Turns in one plane each, and the order they were made in; the first pair answered:
turn q987:
+0.90	-0.12	+0.23	-0.24	+1.04	-0.69	-0.01	+0.76 -> +1.39	-0.52	-0.57	+0.43	+0.49	-0.36	-0.01	-0.31
+0.73	-1.82	+0.48	+0.82	-1.10	+0.94	-0.05	+0.55 -> +0.11	-1.41	+1.32	+0.19	-0.54	+0.70	+0.00	+1.64
-0.67	-1.12	+0.51	-2.48	+1.70	-1.80	+0.55	-0.04 -> +0.90	-1.17	-0.80	-1.81	+0.87	-2.38	+0.62	-1.31
turn q611:
+0.70	+0.56	-1.84	+1.65	-0.83	-1.33	-0.36	-0.90 -> -0.02	+0.42	-2.04	+1.06	+0.01	-1.31	+0.17	-1.73
-2.16	-0.40	+1.03	-1.24	+0.96	+1.11	+0.00	+0.93 -> -1.26	-0.30	+1.46	-0.74	+0.09	+1.25	-0.96	+1.78
+1.69	-0.85	+0.43	-0.20	+1.20	-1.36	-0.55	+0.96 -> +1.53	-0.83	+0.19	-0.07	+1.29	-1.68	+0.17	+0.81
-0.22	-1.28	-0.02	+1.26	-1.00	-0.09	+0.80	+0.73 -> -0.99	-1.33	-0.22	+0.67	-0.17	-0.14	+1.38	-0.18
turn q208:
-0.05	-0.65	-0.19	+0.82	+0.77	+0.47	+1.25	+0.58 -> +0.31	-0.70	-0.90	+1.04	+0.29	+0.96	+0.72	-0.28
+0.05	+1.64	-0.13	+1.77	-1.09	+1.48	-2.46	+2.57 -> -1.24	+0.83	+1.22	+1.55	+0.49	+0.32	-0.23	+3.93
+0.59	+1.89	+1.14	+1.98	-0.79	-2.59	+2.13	+3.81 -> -0.25	-0.65	+0.38	+2.70	+0.34	-2.37	+4.50	+1.30
+1.50	+2.24	-1.42	-0.29	-2.47	+0.52	-1.04	-0.68 -> +0.67	+2.92	+0.43	-0.88	-1.53	-0.79	-0.18	+2.09
Then:
(two turns a pair)
+0.78	-0.01	+1.55	+1.13	-1.18	-0.70	+1.44	+1.38 -> +1.26	-0.49	+0.73	+1.73	-1.76	-0.22	+1.36	+0.16 => q987 q208
+0.70	-0.20	-0.45	+0.10	+0.58	+1.51	-1.39	-2.69 -> +0.49	+0.22	+1.61	+0.61	+0.00	+1.94	-2.30	+0.77 => q987 q611
-0.57	-0.55	+0.60	-1.40	+2.30	-1.17	-0.22	-0.22 -> -0.13	-1.26	+1.08	-1.10	+2.17	-0.59	-0.91	-0.05 => q611 q208
-0.25	+1.63	-0.42	+0.96	-2.11	+0.97	+0.51	+0.22 -> -0.72	+2.02	+0.26	+0.42	-1.64	+0.62	+0.60	+1.18 => q987 q987
-1.15	-1.02	-0.69	-0.08	+0.43	+0.16	+0.78	-1.81 -> -0.38	+0.01	+0.09	-0.81	-0.16	+1.08	-2.20	-0.58 => q611 q208
+0.31	+1.49	+1.66	-2.85	+0.89	-0.74	-2.62	+0.45 -> +0.76	-0.65	-0.61	-0.54	-0.68	+1.67	-2.60	-3.18 => q987 q987
-1.46	+1.58	-0.17	-1.25	+2.49	-1.33	+0.22	-1.00 -> -0.93	+0.49	-1.60	+0.06	+1.56	-0.34	+0.23	-3.02 => q987 q987
-2.33	+0.95	+0.93	+0.82	-0.79	-0.07	-0.48	+2.95 -> -0.16	+1.84	-0.68	+0.95	-1.17	-2.61	+0.80	+1.94 => q611 q987
-0.16	+0.44	+1.01	-0.45	+1.89	-0.21	-1.64	+0.25 -> +0.99	-0.22	-0.47	+0.61	+0.80	+0.11	-1.60	-1.64 => q987 q987
-1.53	-3.64	+2.25	+0.47	+1.03	+2.68	-1.31	+1.44 -> +0.14	-3.66	+1.56	+2.37	-0.89	+2.48	-1.11	+1.85 => q208 q611
-0.45	+1.89	+0.82	-0.19	+1.08	-2.54	+0.58	+0.40 -> +0.92	+1.30	-0.74	+0.17	+0.48	-2.12	-0.14	-2.15 => q611 q987
-0.48	-0.74	+0.33	+2.41	-0.96	+1.28	+1.00	+0.59 -> -1.88	-0.94	+0.17	+0.86	+0.65	+1.67	+1.03	-1.01 => q611 q611
+1.47	+0.83	-0.02	-2.76	+1.27	-0.65	-3.46	+0.65 -> +0.26	-1.33	-1.08	-1.07	+0.48	+2.34	-3.49	-1.76 => q987 q987
+0.95	-1.78	+0.29	+2.20	-1.46	+2.05	-0.47	+0.25 -> -0.70	-1.88	-0.57	+1.66	-0.05	+1.06	+2.35	-1.26 => q611 q611
-0.34	-2.35	+2.20	-0.43	+0.76	-0.54	+1.51	-0.84 -> +0.18	-1.70	+2.37	-1.51	+1.20	-0.97	+0.41	-0.65 => q987 q611
-2.17	-0.17	+1.73	-0.67	+0.58	-0.24	+0.43	+1.23 -> +0.95	+1.07	+0.80	-0.86	-0.31	-2.43	-0.24	+1.08 => q611 q987
+1.11	+1.49	-2.45	-1.02	+0.65	-1.47	+0.18	-2.62 -> +0.77	+2.94	-0.91	-1.73	+0.95	-2.50	-0.05	+0.27 => q208 q208
+2.66	-1.31	-1.77	+0.89	-0.28	-1.46	+1.34	-2.43 -> -0.75	-3.03	+0.18	+0.82	+0.33	+2.92	-0.63	-1.78 => q987 q611
+0.11	-1.88	+1.12	+0.89	-0.02	+0.94	-0.13	+0.89 -> +0.23	-1.21	+1.24	+0.57	+0.24	-0.38	+0.74	+1.73 => q611 q987
-1.11	+1.65	+0.71	-0.59	-0.10	-0.45	-0.20	+0.37 -> -0.13	+1.61	+0.20	-0.24	-0.27	-1.48	+0.51	+0.05 => q987 q208
+0.25	-0.78	+0.10	+2.28	-1.94	+3.15	-2.40	+0.90 -> -1.30	-0.80	-1.43	+3.09	-0.94	+0.46	+3.27	-0.37 => q611 q611
-2.06	-0.95	+0.22	+0.15	+2.57	-1.75	+2.75	+0.56 -> -0.92	-1.02	+1.70	-1.24	+2.26	+1.03	-3.03	+1.29 => q611 q611
-1.23	+0.81	-0.06	+1.54	-3.11	+0.17	+0.67	+4.13 -> -4.10	-1.05	-0.29	+0.05	+0.09	+0.04	+3.42	+1.25 => q208 q611
-2.30	-1.66	+0.08	-2.68	+2.01	-1.50	+2.01	-1.59 -> +0.70	-0.51	+0.71	-4.04	+1.35	-1.79	-2.17	-0.66 => q611 q987
-1.64	+0.53	+1.08	-2.92	+1.32	+0.67	-0.54	-1.12 -> -0.96	-0.13	+2.74	-2.10	+0.96	+0.41	-0.80	+1.39 => q611 q208
+0.98	+2.34	-2.84	-1.14	-0.70	-0.40	-0.31	-2.68 -> -1.22	+2.78	-1.31	-1.27	-1.04	+2.15	-2.11	-0.86 => q987 q208
-1.46	+2.50	+0.14	-0.75	-0.85	+2.77	-1.98	-0.08 -> -3.30	+0.88	+1.67	-0.90	+1.35	+1.46	+1.27	+0.95 => q208 q208
+0.02	+0.44	-0.06	+0.16	+1.01	-2.42	+2.95	+2.64 -> -1.28	-1.65	-1.26	-1.44	+2.82	+0.27	+1.52	-2.11 => q208 q611
-0.10	+0.22	-2.71	+0.33	-1.00	+0.77	+1.75	-3.96 -> -2.77	-0.08	+0.74	-0.96	-0.10	+3.93	-1.57	-0.77 => q987 q611
+1.09	-1.37	-0.01	+1.05	+0.22	+0.73	-0.96	-1.49 -> +1.78	+0.04	-0.02	+1.80	-0.97	-0.49	-0.30	+0.28 => q208 q611
+1.16	-0.48	+1.46	-0.93	+0.47	-0.16	-1.89	+1.16 -> +2.16	-1.15	+0.68	-0.46	+0.61	-1.52	-0.40	+0.34 => q208 q987
+0.57	+0.50	+0.82	-0.22	+0.41	-2.53	+1.50	-1.13 -> -0.75	-0.97	+0.19	+0.63	+0.13	-0.04	+1.18	-2.90 => q208 q987
-1.70	-0.16	+0.47	-1.35	+0.03	+0.69	+0.04	-0.98 -> -0.98	+0.91	+0.61	-1.97	+0.00	-0.27	-0.44	-0.30 => q208 q987
-0.63	+0.84	-2.03	+1.22	-1.39	+0.12	+2.70	-2.06 -> -2.34	+1.44	-1.04	+0.90	-1.69	+2.51	+0.69	-0.84 => q208 q987
-1.35	+0.67	+2.20	-1.74	+1.36	+0.82	-1.59	+2.16 -> +2.78	-0.28	-1.68	+0.56	-1.26	+0.28	-1.48	-2.16 => q987 q987
-0.13	+1.24	+0.15	-0.04	-1.45	+2.23	-2.02	-0.07 -> +0.33	+1.93	+0.40	+0.85	-2.05	+0.51	-0.35	+1.78 => q987 q611
+0.41	-1.78	-0.25	-0.84	+1.49	-1.92	+1.45	-1.36 -> -0.84	-2.22	+0.26	-0.85	+1.94	-0.93	+1.41	-1.10 => q987 q987
-0.79	+0.24	-1.13	+1.43	-1.39	+0.78	+1.24	+0.29 -> -1.69	+0.05	-0.56	+1.00	-0.71	+0.93	+1.47	+0.49 => q987 q208
+4.71	-0.84	-0.11	+1.52	-1.49	+0.88	-1.79	-0.21 -> +1.94	-2.11	+0.64	+3.55	-1.76	+2.38	+0.64	+0.94 => q987 q611
-0.54	+0.65	+0.49	+2.61	-0.97	-0.42	+1.04	+2.01 -> -0.17	+0.39	-0.07	+3.04	-1.33	-0.19	+1.08	+1.32 => q987 q987
+0.44	+0.55	+1.37	-0.45	-0.28	-1.61	+0.00	+1.86 -> +1.02	-0.22	-0.79	+0.19	-0.58	-1.80	+1.34	-1.18 => q987 q611
+1.72	+0.72	-0.17	+0.63	-1.18	-0.58	-0.56	-0.50 -> +0.72	+0.34	+1.05	+0.38	+0.10	-1.46	+1.01	+0.94 => q208 q208
+0.10	-0.65	+0.80	-0.12	+0.75	-1.66	+2.66	-1.42 -> +0.54	-0.73	+1.91	-1.66	+0.89	+0.62	-1.81	-1.29 => q611 q611
+0.11	-3.21	+0.66	+0.80	+1.43	-0.79	+2.60	+2.64 -> +0.26	-4.33	-1.30	+0.52	+1.42	+1.24	+1.02	-1.41 => q208 q611
+1.65	-2.26	+3.11	+1.75	-0.38	+0.72	-0.81	+3.22 -> +1.48	-4.29	+1.70	+2.59	-0.15	+1.59	+0.24	+0.23 => q208 q208
-1.15	-1.43	+0.93	+0.22	+0.88	-0.87	+1.64	-1.01 -> +0.67	+0.36	-0.51	+0.23	-1.43	+0.38	-1.73	-1.83 => q208 q208
-1.49	+0.43	-1.78	+0.71	-1.25	+0.94	+0.20	-1.14 -> -2.59	+1.07	-0.22	-0.64	-0.24	+1.05	-0.49	+0.51 => q611 q987
-0.30	-0.80	-1.57	-0.37	+0.31	-1.89	+1.41	-1.53 -> +0.49	-0.88	-0.56	-1.34	+0.03	+0.17	-2.63	-1.13 => q611 q611
+0.70	+1.75	-0.75	+0.51	+0.57	-4.06	+4.26	+0.64 -> -0.79	+1.15	+0.51	-4.19	+3.34	-0.02	-2.29	-1.79 => q611 q611
+0.34	+0.22	+0.55	-0.09	+0.34	-0.27	-1.11	+0.84 -> +0.95	-0.21	+0.14	+0.18	+0.50	-1.11	-0.24	+0.19 => q208 q987
+0.06	+0.02	+0.15	+0.70	-0.97	+1.50	-0.17	-0.01 -> -0.38	+0.02	-0.19	+0.80	-0.73	+0.91	+1.28	-0.38 => q611 q611
